In the data rows, the value 128 means zero.
Here are some points, one per row:
[135 193  81 139 131 150 108 146 156  46 166 138 159 145 148 155 135 143
 108 128 185 102 153 134 126  81 113  98 126 115 130 136 138 129 164 123
 100 107 130 144 100 131 138  98 108  74 104 137 120 145 119 119  76  85
 159 110 140 151 107 116 126]
[134 194 107 153 120  82 134 153 157 173  71 211 123 142 129 116 113 141
 117 121 101 128 137 131 142 114 108 169 129 122  99  96 164 109 145 115
 139 130 117 138 150 151  83 140 136 126 114 158 153 106 154 118 119 152
 122 107 160 101  98  55 138]
[ 68  73  23 131 153 126 159 121  95 212  99 206 119 118 148 132 129 117
 121 117 152 132 118 135 139 133 117 108 142 105 139 159 109 142 130 149
 140 110 127 140  96 106 152 126  97 114 135 122 121 147 124 115 111 131
 148 117 111 135 163 143 123]
[118 137 165 210 158 163 126 107  68 136 146 120  73 137 163 159 137 111
 117 117 119 152 129 101 141 101 108 129 187 121 188 121 149 124 128 139
 126 139 158  96 125 117 112 121 161 144 150 135 114 134 101  83 130 118
 129 150 184 144 113 112 158]
[108 124 153 164 198 158  77 136 210 153 106 127 141  89 100 135  86 127
 157 146 160 137 143 134 131 155 128 102 160 147 133 103 120  91  94  97
 118 108 107 117 120 118 112 127 125 130 118 167 131  83 127 140 133 157
 158 132 106 187 132 159 145]
[ 63  86  16 119 162 122 113 114 137  96 182  40 110 131  98 106 119 129
 131 121  98 127 151 129 134 115 127 141 110 129 124 115 136 129 116 133
 126 130 118 135 154 135  90 109 154 105 136 113 134 101 136 129 159 164
 132 140 152 105 110  98 133]
[158  44 106 177  42 169  90 249 127  99 116 137 121 129 135 134 138 140
 138 135 108 135 105 157 144 137 111 134 124 131 142  99 117 117 108 126
 112 124 136 102 139 128 114 123 108 141 117 108 122 151 129 151 139 129
 118  98 140 142 133 123 111]
[183 143 141 119 138 110 174 156 120 220 165  90 148 134 156 151 151 132
 122 102 122 138 144 151  92 134 138 107 137 162 109 113 172 134  88 127
  84 124  87 127  97 147  91  62 121 107 141  89 141 136  93 126 143 126
 124 117 109 119 118 141 121]
[104 129 158 159 140 122 101 125  72 135 140 134 132 202 131  86 127  74
 156 122 146 129 130 151 110 151 189 142  89 148  92 128 134 165 147  93
 115 113 113 130 125 160 126 167 114 120  83  99 122 149 145 141 138 122
 171 154 150 164 158 116 173]
[113 131 134 134  93 135 148  86 133 117 127 107 125 151 132  99 170 127
 129 162 131 155 122  88 110 120 103 171 131 119 150 116 147 135 148 109
 163  37 141 146  89 138  94 131 117 161 150 152 180 109 104 183 156 105
 152  87 111 130 142 154  98]
[110 132 147 164 131 106 133 114 151 133 142 121 141 145 119 110 143 131
  76  65  58 176 130 107 153 137 117 115  92  97 123 118 104 122 118  86
 113 142 132 107  84 165 209 120 151 112 111 164  78 132 131 157 121 140
 111 106 120 125 119 152 106]
[100 135 150 118 173 109  41 136 148 156 122 136 161 134 165 123 126 174
 119 159 121  90 106 114  91 122 156 135  96  61 182 164 135 137 131 162
 112 141 132 123 116 147 111 135 132 148 103  97 144 138 123 133 155 126
  71 146 141 124 123 140  87]
[ 98 123 150 108  87  94 201 132 255 145 135 110  86 151 141 126 134  91
 143 136 141 115 117 120 138 113 135 124 130 111 134 157 123 143 117 117
 124 123 139  98 158  99 132 137 117 131 134 111 117 173 133 117 130 107
 120 155 158 139 128 131 148]
[197 146 140 112 139 120 156 156 113 188 164  92 171 123  84 118 129 140
 164 141 136 139 135 117 154 113  75 154  95 140 183 150  81 129 180 158
 153 125 162 129 134 102 144 145 138  95  97 118 127 118 135 140 122 169
 134 131 137 162 146 103 141]
[111 123 148 142 212  42 205 217  94  35  87 140 130 130 126 131 143 145
 145 129 124 127 142 108 116 138 123 134 126 140 117 146 127 123 113 140
 147 125 131 135 136 124 135 129 134 132 148 121 129 111 109 129 136 116
 114 149 112 142 140 148 124]
[119 151 150 193 144 148 140 101  83 132 152 124 148 115  96 132 128 117
 155 135 134  83 150 129 148  94 114 119 118 100  93 151 116 142  90 117
 113 139 117 111 181  74 120 130  87 139 142 159 157 179 163 174 132 136
  90  91  94  84 111 139 127]
[105 132 147  87 148 171 191 112 105 117 129 147 128  88 119  99  92 135
  93 141 118  66 112 183 121 136 139 160 125 147 135 109 111 108 176 107
 140 140 119  51 123 131 112 114 155 148 117 105 101 142 128 124 140 117
 165  89 145 135  95 152  89]
[ 99 119 146  40  63  13  63 134  73 133 134 133 135 109 114 150 119 101
 134 135 137 123 149 126 152 110 123 107 167 123 138 110 128 138 131 114
 109 143 132 103 123 105 117 111 145 132 130 169 124 127 121 148 132 120
 151 122 137 140 112 154 147]
[179 140  91 107 151 137 125 124 114 133   0   4 123 135 147 133 120 111
 114 133 150 126 112 128 141 135 144 124 142 112 119 120 128 139 133 126
 131 151 132 121 104 132 143 144 116 146 116 150 124 153 144 127 112 113
 130 112 129 114 120 117 137]
[107 132 136 117  91 145 130  97 123 112 122 109 156 110 151 170  90 136
 103 115  97 105 131 104 121 123  81 141 119 146  93 120 184 158 135 149
 163 106  77 151 165 130 122 140 113 150  82 128  76 134 104  96 113 163
  88 132 121 175 191 156 146]
[115 155 166 133 133  99  51  99 131 129 112 110  94  96 145  95 175 145
 122 109 133 140 100 165 141 145  87 159 144 160  91 143 106 114 114 138
 138 100 157 128 170 101 159 102  89  99 160  53 108 106 144 100 113 114
 147 117 115 115 129 112  90]
[134 231  80 128  62 182 126 132 113 124  75 159 112 126  97 118 141 124
 143 134 110 121 147  98 124 137 155 100 112 139 141 144 101 145 114 134
 121 139 124 122 150 130 150  98 155 123 155  99 128  92 118 134 184 133
 127 178 124 138 130 177 136]
[128  91 100 120 136 134 143  55 147 119 123 163 189 146 134 156 168 155
 147 150 133 156 132 112 110 152 139 144 133 197 110  78 126 129 131 155
  95 186 196 120 145 114 146 116 112 159 117 123 122 115 136 154 126  92
  94 126 142 141 103 117 142]
[120  63 156 189  77 131 126 143 141 161 127 104 143 111 132 110 115 135
 104 123 142  91 155 131 103 103 168 145 143 140  92 148 135 127 185 166
 156 145 132 152 137 136 158 139 175  94 139 155 156  86 116 117 103  96
 133 163  92  96  99 152 142]
[216 131  94 103 152 128 110 154 129 132 213 149  96 123 158  90 108 139
 109 142 145 116 135  87 122 174 124 128 137 109  95 125 146 149 105 128
 163 120 131 129 126 109 162 155 114 185 126 153  98 108 161 106 157 102
 145 133 138 101 108 151 145]
[115 133 145 117  89 132 194 109  88 123 155 107 131 103 160 118 124 150
 142 153 138 132  87 143 170 145 156  99 137  71 138 105 139  70 101 110
  79 131 147 172 162 155 143 133 113 127  99 131 162  73 169 107 105 129
 129 155 126 143 152 116  94]
[106 124 168  78 143 180 129 156 140 125 126 135 152 102 117 142 162 114
 121 138 106 142 177 160 116  95 117  96 138 125 133 133 113 123 147 118
 111 135 134 158 103 159 117 181  93 142 174 118  95  99 137 127 133 124
 126 121 164  43 180 124 169]
[215  49 164 126 130 121 134  49 141  68  83 182 130 125 128 106 112 111
 133 116 139 127 150 125 143 117 134 125 110  97 160 138 144 147 117 134
 110 118  97 152 117 113 113  87 142  87 129 106 112 122 136 119 158 165
 145 126 129 106 126 115 134]
[133 180 107 148 109 109 125 121 155  73 170 135 133  91 149 142 125 103
 134 107 129 159  92 174 124 170 171 163 172 142 150 135 123 145 141 160
 126 154 131 123  79 113 124 158 156 145 126 126 162 160 128 129 122 192
 122 125  76  97 164 120 139]
[116 133 156 149 129 112 123 127 133 134 143 129  72 137  67 170  97 122
 126 169 139 144  84 112 126 133 136  69  85 159 138  87 100 164 149 161
 158 155  99 191 115 145 113 100 130 158 145 125 105 144 150 119 105 103
 136 111 116 111 125 105  81]
[107 119 143 108  76 138 133 103 104 114 126 123 132 149 102 144  92 182
 139 110 155 130 135 116  62 167 104 106  93 132 119 180 119  76  77 110
 173 134 130 105  71 134 123 161 113 121 147 134 143 151 106  94 121 148
 128 141 130 129  91  78 159]
[101 118 169  21 162 223 116 173 122 125 129 153 107 157 131 124 132 108
 125  99 123 164 111  98 153 127 143 156 144 135 113 132 146 141 113 144
 130 119 130 152 156 113 147 110 155 100 118 152 165 152 121 141 111 135
 112 130  94 131  95 102 116]
[208 109  86 108 156 116  99  90 131 125 145 151 104 141 103 146 144 112
 136 113  97 116 104 155 124  97 141 118 131 140 122 145 102  81 137  80
 138 127 109 115 173 163 110 175 148 131 161 146 157 145  78 127  87  94
  94 156 123 153 163 144 101]
Along one direction, these points spread out more than along any other. For each point below, how far along it does it lie, from 0 to 99? The average is 50, and the first point in the table lies past the average. One standard deviation of the points above along it is 16.
[107 119 143 108  76 138 133 103 104 114 126 123 132 149 102 144  92 182
 139 110 155 130 135 116  62 167 104 106  93 132 119 180 119  76  77 110
 173 134 130 105  71 134 123 161 113 121 147 134 143 151 106  94 121 148
 128 141 130 129  91  78 159] -> 92
[ 98 123 150 108  87  94 201 132 255 145 135 110  86 151 141 126 134  91
 143 136 141 115 117 120 138 113 135 124 130 111 134 157 123 143 117 117
 124 123 139  98 158  99 132 137 117 131 134 111 117 173 133 117 130 107
 120 155 158 139 128 131 148] -> 54
[105 132 147  87 148 171 191 112 105 117 129 147 128  88 119  99  92 135
  93 141 118  66 112 183 121 136 139 160 125 147 135 109 111 108 176 107
 140 140 119  51 123 131 112 114 155 148 117 105 101 142 128 124 140 117
 165  89 145 135  95 152  89] -> 44
[134 231  80 128  62 182 126 132 113 124  75 159 112 126  97 118 141 124
 143 134 110 121 147  98 124 137 155 100 112 139 141 144 101 145 114 134
 121 139 124 122 150 130 150  98 155 123 155  99 128  92 118 134 184 133
 127 178 124 138 130 177 136] -> 49
[197 146 140 112 139 120 156 156 113 188 164  92 171 123  84 118 129 140
 164 141 136 139 135 117 154 113  75 154  95 140 183 150  81 129 180 158
 153 125 162 129 134 102 144 145 138  95  97 118 127 118 135 140 122 169
 134 131 137 162 146 103 141] -> 51
[111 123 148 142 212  42 205 217  94  35  87 140 130 130 126 131 143 145
 145 129 124 127 142 108 116 138 123 134 126 140 117 146 127 123 113 140
 147 125 131 135 136 124 135 129 134 132 148 121 129 111 109 129 136 116
 114 149 112 142 140 148 124] -> 52
[179 140  91 107 151 137 125 124 114 133   0   4 123 135 147 133 120 111
 114 133 150 126 112 128 141 135 144 124 142 112 119 120 128 139 133 126
 131 151 132 121 104 132 143 144 116 146 116 150 124 153 144 127 112 113
 130 112 129 114 120 117 137] -> 54
[110 132 147 164 131 106 133 114 151 133 142 121 141 145 119 110 143 131
  76  65  58 176 130 107 153 137 117 115  92  97 123 118 104 122 118  86
 113 142 132 107  84 165 209 120 151 112 111 164  78 132 131 157 121 140
 111 106 120 125 119 152 106] -> 48
[104 129 158 159 140 122 101 125  72 135 140 134 132 202 131  86 127  74
 156 122 146 129 130 151 110 151 189 142  89 148  92 128 134 165 147  93
 115 113 113 130 125 160 126 167 114 120  83  99 122 149 145 141 138 122
 171 154 150 164 158 116 173] -> 78
[215  49 164 126 130 121 134  49 141  68  83 182 130 125 128 106 112 111
 133 116 139 127 150 125 143 117 134 125 110  97 160 138 144 147 117 134
 110 118  97 152 117 113 113  87 142  87 129 106 112 122 136 119 158 165
 145 126 129 106 126 115 134] -> 54
[101 118 169  21 162 223 116 173 122 125 129 153 107 157 131 124 132 108
 125  99 123 164 111  98 153 127 143 156 144 135 113 132 146 141 113 144
 130 119 130 152 156 113 147 110 155 100 118 152 165 152 121 141 111 135
 112 130  94 131  95 102 116] -> 33
[108 124 153 164 198 158  77 136 210 153 106 127 141  89 100 135  86 127
 157 146 160 137 143 134 131 155 128 102 160 147 133 103 120  91  94  97
 118 108 107 117 120 118 112 127 125 130 118 167 131  83 127 140 133 157
 158 132 106 187 132 159 145] -> 47
